One turn moves each row of this set onto another row. After a few examples, where does it send each row asked below?
J_839: [ -9  -4  -5 -27  -5 -15  42  -7  13  -1 -11 -15   4  -4   8  -8   1   2
  18  -1   7]
J_323: [-12  -6  -6  11 -27  -5 -10   0  10   5  -1 -35   3  14  15  10 -10 -12
  10   4  -6]
J_497: [ 16 -19   4 -16 -10 -18  19   3  24  10  20 -16 -13   6  18  10  -6 -10
   1 -21   6]
J_490: [  3   9  -1   0  -7 -23   0 -23   7  -9 -15 -19  -3   0  19  11   9 -12
  18 -13  12]
J_662: [ -6  12 -33  -8 -10  -8  19   5  21   2   6   1  -1 -11   1   4   2  -8
 -19 -13   9]
J_626: [ 14  -2  12  -8   6  -9  24   5  16  14 -10   2  11   3  16   0 -11 -23
   8 -11 -12]
J_881: [-13  -4 -11   2  -8 -28  29 -12  24   3  12 -18   1  12  -1  -6  -9   3
   6  13   1]
J_811: [-25  14  -1  -4  -9 -11  10   4   6   5 -14   2   2  -9 -21  -4  10  -6
  15  -8   5]
J_601: [ -7 -17 -19   4   5 -19  31  -8   6  -4  13  11 -18  -1  13 -12   0 -12
   1  -1   5]
J_663: [  3  16  -9  -6 -16  -3  -8  26   7  11  -4  -7 -10 -13   0   2   0  -1
  12   3 -10]
J_715: [-24 -10 -11   2  -7  -7  20  22  13  22  -9  -3   3  -9   9  -9 -18   0
 -13 -13  -8]
J_793: [-10  -1  -3  -5  -3  13   0  14  -1  11 -18 -30 -18  -5   5  13   8 -12
   2 -25   3]
J_700: [-17 -16  -2  -4  -7 -11   7  -3  17  23   1   7 -11 -15   3   3  -3  -8
 -26  -9  -6]
J_404: [ -9  -6   8  -9  15   2  19  20  23   6   1 -30 -14   9   3   9   9  -9
  16 -21  10]
J_98: [ -4   2 -22  17   6 -10 -15   2  15  13  -9  -3 -18   9   7   1 -12   1
   1 -23  -1]
J_91: [-16   4   6 -13  -2   7  10  -5  11  10   0   8  -5  -8 -13 -14   6   2
  19 -15  -8]
J_808: [ -9  -1 -20   3 -10 -24  18  -3   8  -8   6  11   0  14  19 -19  -3  -9
 -10   5   6]
J_945: [ 10   3   1   4 -15   0   7   2   2 -25  -7 -16 -14  15   8   1  18  -8
  17  -3   5]
J_203: [ -7 -33   1   4 -13 -14  -9   2  17  15 -13 -14 -19  12   5  -5   1  13
   7 -10  -4]
J_248: [-19 -11   2 -21  -2 -15   2   0  10 -12 -12   5   8 -19  -6   9  -2  -7
  -4 -12  -7]
J_350: [-21 -12  -8  -6 -11 -19 -22   8  14   7   0 -16 -22  14   8  -1  -2   9
  -3  -4   6]
J_974: [  1  -2  -5  -1   8   6 -11   8  -2   9 -23 -14 -14  -8  13  -8  -7  -8
  24 -17   5]
J_192: [ -6 -14  -3  22 -18   0  17  -6   9   2  14 -21 -13  20  24  -3  16  -5
   3  -8   6]
J_37: [  4  -1   2 -13 -14  -6  34  -8   5   2   3 -16  21 -12  14  -6   4 -18
   3  -5  -4]
J_795: [  8  -4 -10   4 -11 -11  16   3  17   4  12 -37 -24   5  35  -6  -3  -6
   5  -6   4]
J_464: [  1  -8   7   1   8  -4  14 -27   8  -8 -22 -18  -8   7  19  11   1  -5
   9  -5  17]
J_156: [-11 -21   2  13  -3   2  20  25  14  12  -5  -5  -5  14  -2  -6 -14 -26
  -1 -18   4]
J_665: [-18  -2 -21  -3  -6 -16  22   0  22 -20 -15 -27  12   0  26   7   2 -13
   5  -7   4]

J_663 -> J_662
J_811 -> J_808
And these:
J_248 -> J_881
J_156 -> J_626
J_37 -> J_795
J_700 -> J_839
J_464 -> J_203

One turn moves each row of this set onto another row. After a few examples, where does it send each row asked below?
J_637: [ -1 -14  11   9 -20   2  -6 -27   0 -10   1  16   5 -12   2 -12   3   9
  17   3  -5   7  -3  20   0  -4]
J_958: [  2  18 -17  -4  -7   6   5  -2 -16   4 -23  10  12   8  -2   9  10  -6
   0   6  -4  -3   9   3   0 -31]
J_179: [  2  12 -18   5  -6  11   4  -5  -9  -1 -24   6   7  10   8  12  11  -7
   1   5 -17  -3   2  10   4 -33]
J_925: [  9  -4  -6   7  -5   3 -12 -15   4   9  25  -6   0  13 -18 -16  12   5
   6   4 -11   0 -10  19   2 -12]
J_829: [  6 -15   3  16 -14   2  -2 -19  -3  -8   1  19  11 -19   7  -8   9  15
  12  16  -7   5 -15  16   6  -2]
J_583: [  2 -16   3  11 -15   2  -3 -28 -10 -12   8   8   6 -17   2  -9   1  16
   2  14   0   6 -13  15  -3  -7]
J_279: [-27  -5 -15  -1  -1  21  12   5   0  14   8 -19  11  14  -4   0  -4  -4
  -3  -8  -3  -4  -3   0  15   8]
J_812: [ 13  18 -10  13  20   5  -4  17   4 -16   9   6  -7 -10  -1  -3 -13   1
 -17  -2  -8   1   5  -7   2  15]
J_748: [-27  -6 -18   0   0  15   5  15   9  11   4 -16   7   8 -10  -1  -2  -9
  -7 -10  -1  -3 -14   6   8  10]
J_442: [-25  -9 -23   1   1  23   6  16  -6   3  -2  -9   8   3  -9   0 -11  -6
  -8  -5   3 -12 -13   4  13  14]
J_619: [ 22  16  -3   8  23   6  -2  12   2  -9   4   3  -2 -12   2  -2   1  -4
 -19  -4  -6   3  -4  -6  11  25]
J_551: [  8  16  -9 -11   4  -5 -14  -6  -2  17 -12  -2  12  -4  -5  11  21   2
 -11  -1  20   0  -6  -2  15  -7]
J_909: [-22  -9 -19  -6   0  14   3   9   3  10   4 -19   1   8  -9  -8  -8  -9
  -9  -6  11  -2 -16  12   8   5]
J_678: [  2  10 -19  -2  -8   5  -5   2 -10   9 -27   8  13  10  -1   4  11 -13
   7  10  -9  -7   1  10   5 -27]
J_101: [  3 -14   3   4  -5   1  -8 -28 -10  -7   0   7   0 -16   7   1   8  18
  19  13  -8   4 -11  20   4 -11]
J_962: [ 10  13  -5   3  12   6   1  15  -2  -8  -1  -2  -9 -21   0  -3  -1   4
 -27  -1  -6   2  -3 -15   1  22]
J_906: [  3 -18   4   9 -15   0  -5 -20  -6  -6   0  14   2 -16   4 -12  14  13
  10  18   3   8 -12  21  -3  -6]
J_832: [ 18  19  -4  11  17   8   6   1   4 -15  -3   1   2 -14   8   2  -6   1
 -24  -3 -10   1   2  -7   4  19]
J_177: [ 17  14 -12   8  17   2   2   2  -8 -11   6   1   1 -13   7  -2  -9   5
 -20  -6  -3  -3  -9 -13   7  25]
J_979: [ 16  -8  28  13   0   5   5  21 -20   7   7  13  -6  -5  -6   6  -6   9
   9  -4  -3   6  20   5  -4   4]
J_169: [  4   0  13  12  -9   5   0   7  -8   7   1  39 -11   8   2  -8   2 -12
   6 -10 -15 -16   3  12   4  -3]
J_99: [  8   5 -18  -7  -6   2   2  -9  -8   0 -16   9  18  20  -1   6  17  -9
   0   4 -11 -10  -3   9   0 -28]
J_773: [  4  -8  16  19   4   5   1  18  12 -10 -15   7  13 -12   2 -12  -4  -3
 -11  21  -8   4   6   5  -1  19]
J_707: [  0 -10  28   8   3   2  -3  22 -21   7  17  10  -1  -4   0  11   8   8
  15  -6  -9   7  16   1  -1   7]
J_281: [  8  -7  26   1   1 -10  -3  22 -21   8  19  15  -4  -4   0   4   0  12
  12  -4  -5   3  17   6   2   3]
J_503: [ 14  21  -6   9  22   4 -10  11  -3 -10  -3  -3  -9 -13   5   5   1  -7
 -21  -5  -4   7   2  -3   3  19]
J_7: [-26  -2 -15 -10   3  14   5   7  -4  16   5 -16  13   5 -15   3  -5  -5
 -17  -3   0  -5 -11   9  16   5]
J_474: [  8  -7  26   3  12   6   1  12 -16   3  22  18 -10  -1   1   4   1  11
  15  -6   6   5  16   3   0  -3]
J_325: [ -8 -17  11   8 -13  10  -5 -18  -9 -14   1  10   3 -21   7 -11   4  11
   9   9   7   9 -10  18  -4 -14]
J_843: [  5  10 -21  -6 -10  -1   6   5 -10   9 -17  13  13  13   0  -3   9  -8
   9   9  -8 -11   4   8   8 -29]
J_262: [ -6   6 -23  -4  -7   3   6   1  -9   4 -23   0  17  10   2  11  17  -3
   8  17  -3 -13   7   5   1 -21]
J_872: [  8   2  18   3   6  -7   5  22 -32   1  16  11   2  -5  -4   2  -5  11
   9  -4   1   5  22   6  -7  -2]
J_905: [  4  -7  24   0  -1   2   8  16 -28   5  20  13  -1   2  -2   5  -3   8
   9 -11  -7  -3  23   1   0   1]
J_419: [-10 -14  -9 -11   2  -1   2  30 -18   5 -17 -10   1 -10 -13   6  10  10
  -4 -10 -13  11  -5   9   6  16]
J_708: [-28 -11 -11  -4  -3  24   9   9   0   8   2 -20   7   5 -11   0 -10  -1
  -6 -12  -2   1 -13   6   6   4]

J_503 -> J_843
J_748 -> J_906
J_325 -> J_177
And these:
J_442 -> J_101
J_925 -> J_773
J_7 -> J_637
J_832 -> J_958

One turn moves each row of this set onto another row. After a few examples, where does it send each row asked below?
J_903: [ -8 -12  20  15  15   4  10   1  32   8  -3 -20  17  -7  10  14  -5 -21
  -9 -17 -23  12  11  19 -11   0 -11  10 -12 -25 -14 -19  -6 -17]
J_730: [ -8  -4  27  -4  20 -17  24  19  12  18   0  11  14   2  -3  17 -22 -11
 -26  -9 -11   7  -1   4 -17  -1 -15 -23   0  -6  -1  -8  -7   7]
J_582: [  9   5  12   4  18  -8  -6   1 -16 -16   2 -13  10   5  21   3  -7  14
  -5  -7  25   2 -18  -1   1  12   5  -9 -10  -8 -26  -5  13  -3]
J_365: [ -6 -11  19  15  15   0   8   4  35   4  -6 -17  18  -7   7  13   0 -22
  -8 -17 -19  14   8  22 -12  11  -9   9 -10 -25 -15 -15 -12 -17]
J_31: [ 10   7   5  18   0  10 -16  -5  20  12  -8 -11  11   7  -4  16 -11  -8
   8  22   0  21  -2  -9 -11  -2  19 -25 -21 -24 -17  -4  -2  -2]
J_809: [  7  11  13   1  18  -5 -12   3 -16 -13   7  -9  12   9  22   0 -11  11
  -8  -6  23   2 -18  -3   1  14   3 -11 -14 -13 -17  -7  18  -2]
J_308: [  9  -9  13  10  15   3   3   1 -12  20  -5   5  -4  -9  -3  26  -5 -10
  15  -2  14  15 -12  32   9 -10  15 -18   2  -7   5   8   7   3]
J_487: [ 15   8   9  22   7  12 -20  -1  16   8  -9 -13   9   4  -9  10  -5 -11
   8  20   2  21  -2 -12  -3  -1  16 -20 -22 -21 -20  -3  -2   2]
J_917: [ -9  -2  35   0  19 -11  25  18  17  13  -5   5  17   0  -1  20 -15 -14
 -22 -12 -12   3   0   1 -23  -2 -17 -23   5 -10  -2  -9  -7   1]
J_288: [-29  10  12   5  24   4   4  -6  13  15   4 -11   8   6  14  -2 -24 -11
 -13 -23   1   3  -1  18  -7  -3  -3   2   4  -9 -28 -30 -17  17]
J_250: [ 11  10   4  21   3  14 -19   2  22  11  -3 -14  10   6 -12   9  -7 -10
   7  23   2  19  -1  -1  -5  -4  16 -25 -22 -21 -15  -5   1   0]
J_664: [-13  -4  29   0  22 -14  24  20  14  16   3   1  13  -1   2  18 -13  -9
 -25 -14 -16   5   4   9 -25  -9 -15 -20   1 -14   1 -11  -4   6]
J_348: [ -7  -1  28  -4  20 -11  23  19  12  18   0  10  12  -2   2  14 -12 -10
 -24 -16 -12   6   3   8 -24  -4 -20 -25  -2 -12  -3  -8 -11   7]
J_62: [ 12  10  10  18   1  17 -17  -6  19   6  -9 -13   8   3  -7  12 -11 -15
   8  21   7  24   0  -7  -2   0  20 -22 -16 -25 -14  -8   1  -1]
J_823: [ 15   9   6  15  -3   8 -19   1  16   7  -6 -13  12   7  -8  11  -5  -8
  -1  24   3  20   0  -6  -9  -6  21 -19 -18 -21 -19  -2  -1   5]
J_69: [-14  -7  22  14  23   4   9   0  34   4  -3 -16  19  -6  12  11  -2 -25
   0 -13 -18  11   5  16  -9   8 -13  14 -13 -25 -14 -12  -5 -16]
J_298: [  5  10  13   0   9 -12 -12   4 -12 -14   4 -12  14   2  24   4 -12  14
  -5 -12  24   2 -16   1   1  10   4  -6 -16  -9 -21  -5  17  -8]
J_543: [  6  -6  19   9  19  -1   4   1  -9  14  -6   3  -6 -12  -1  26  -8 -10
  16  -7  15   8 -17  30   9  -4  12 -22   3 -12  14   6   7  -1]
J_691: [ 11   8  11   0  12  -9 -11   4 -20 -14   3 -13  10   4  24  11  -3  12
  -8  -7  22  -2 -14   7  -2   9   5   0 -10 -12 -19  -5  16  -5]
J_392: [ 11  10  13   2  11  -5  -5   0 -12 -18   3 -15  11  10  22   4 -11  16
 -11  -8  26  -3 -14   3  -2   9   5  -9 -14 -12 -21  -7  12  -9]
J_883: [-25   7  12   6  22   7   4 -10  12  20   2 -14   7   6  18   0 -30  -8
 -13 -20   3   7  -6  14   0  -5  -7   8   0  -6 -23 -32 -14  14]
J_784: [-11  -9  22  15  19  -2  10   5  35   2  -6 -19  19  -7   8  18  -3 -19
  -7  -6 -15  20   8  20 -13   8 -10  13 -14 -27 -11 -12  -6 -19]
J_892: [ 10 -11  23  14  18   3   7   4 -10  13  -4   4  -3  -7  -3  24  -6  -5
  14  -6  19  20 -14  29   6   0   9 -24   4  -7  10   6  10  -6]
J_128: [-26   5  16   9  25   9   9  -4  17  18   6 -10  12  10  14  -5 -25  -7
 -12 -24   1   6  -8  11  -5  -7  -7   1   4   0 -21 -26 -15  17]
J_869: [  8  -7  23  14  19  -1   6   2 -11  14 -10   2  -3 -13  -4  27  -4  -9
  18  -5  20  16 -13  24   9  -6   9 -23   3 -10   6   9   6   4]
J_610: [  5  -3  18  12  18  -3   8   6 -10  21  -9   3  -7  -3  -4  27  -6  -5
  18  -9  16  18 -12  28  11  -5  14 -18   2  -8  10   7   7  -3]
J_479: [-26   3  14   4  22   1   8  -5  14  15   7 -13   9   8  13  -4 -28 -11
 -18 -25  -7   1  -1  13  -3  -8   1   4   3  -7 -23 -29 -12  16]

J_31 -> J_610
J_691 -> J_823
And these:
J_69 -> J_917
J_479 -> J_903
J_730 -> J_883
J_365 -> J_348
J_543 -> J_392
J_582 -> J_487
J_892 -> J_809

One turn moves each row of this set onto another row. After a few examples, where does it send each row asked below?
J_701: [ -2  -2 -18  30   0 -14  14 -19  12   3  -8  -7  21]
J_171: [ -1   1  19   2 -26  -2  10 -24  26 -22   3   6  -6]
J_75: [  4  -8  -2   5 -14  -1  12  -2  -5   4 -13  13  21]
J_902: [ -1   1   6  13  -9  -4   9 -14 -20   1 -10   3  16]
J_657: [ 18  16  -5   4  17 -11  22  -7  19 -12   4   5   0]
J_779: [  6  -7   2  20   0  13   9 -10  -3   1 -21   7  18]
J_745: [ -2  24   1   6  -1  -3  19 -30  37  -7   0 -14   1]
J_684: [ 21  20  -4   9   7   5   3 -17  25   0  11   7  13]
J_934: [  6  23  -5  12  -1  -5  26  -6  27 -13   9  17   0]
J_970: [ -6  -4  18  -8 -14  -5   1 -15  23 -19  -1  -2 -10]
J_468: [ 10  10   8  18   2   3  18 -34  40  -2   5 -10   4]
J_907: [  6   4  20  -6 -20   2   5 -21  28  -8 -14  -6 -10]
J_5: [ 8 27  2 16 13 -1 21 -6 23 -5  7 12  5]
J_172: [ 10 -14   4  17 -10  -5  21  -8  -8  -8 -22   7  12]
J_968: [ 18  14 -10  10   6 -11   8   0  22  -4  14  10   7]
J_61: [ 10  20  -6  21  -7  -6  21 -19  38   0   9 -14  10]
J_485: [  5  -8  -3  12  -4  -2  19  -8  -2   3 -25   3  23]
J_590: [-10   1  20   2 -24   9  15 -19  22 -24  -4  -5  -2]
J_667: [  4 -14  20   5 -18   3   2 -10  13 -15  -1   1 -15]
J_609: [ -7   2 -13  33  -9  -4  17 -10   4   5  -9  -8  21]
J_628: [ -3  -2   7  15 -30   4  14 -19  17  -9  -5 -27  -2]
J_267: [ -6   5 -10  34  10   0   3 -16   6   1   1  -2  17]
J_840: [  5  -4   2  10 -12 -13  15  -3 -14   1  -1   5  18]
J_587: [  6   0  23  -1 -23   7  14  -6  24 -24  -9  -3  -1]
J_35: [ 29  15   6  12   7 -11  16 -16  24 -15   9   8   0]
J_969: [  8  -1  18  -3 -25  -9   9 -13  26 -17 -19  -4  -3]
J_652: [ 17  27  -5   5  -3  -4  19 -11  20 -15  12  14  14]
J_435: [ 10   9  -1  19  -3  -9  22 -24  34  -8  16 -20   5]
J_719: [ -3  -9   5   9  -3 -10  21 -20 -10  -6 -14  14  16]
J_367: [  4   3  23   6 -19  19   5 -26  16 -20   0  -5  -2]
J_225: [  3  -6  -4  20  -4  -9   9 -18  -3  -1 -12  25  13]
J_362: [ -7  -3  14   7 -13   0  13 -20   5  -6 -17 -29   5]
J_43: [  5 -11   4  15 -14  10   6 -27   4  -5 -11 -25  -5]
J_409: [-13  10 -12  18  10  -3  18 -10   4  11   0  -7  16]
J_611: [-10 -16   0  19 -21   3  16 -20  16 -10  -7 -22  -5]
J_289: [15 24 -9  2  4 -5 11 -8 22 -6 18 -1 11]

J_35 -> J_667
J_43 -> J_267
J_171 -> J_172
And these:
J_435 -> J_611
J_902 -> J_5
J_934 -> J_969
J_362 -> J_409
J_684 -> J_367
J_628 -> J_609
J_587 -> J_75
J_485 -> J_289
J_719 -> J_657

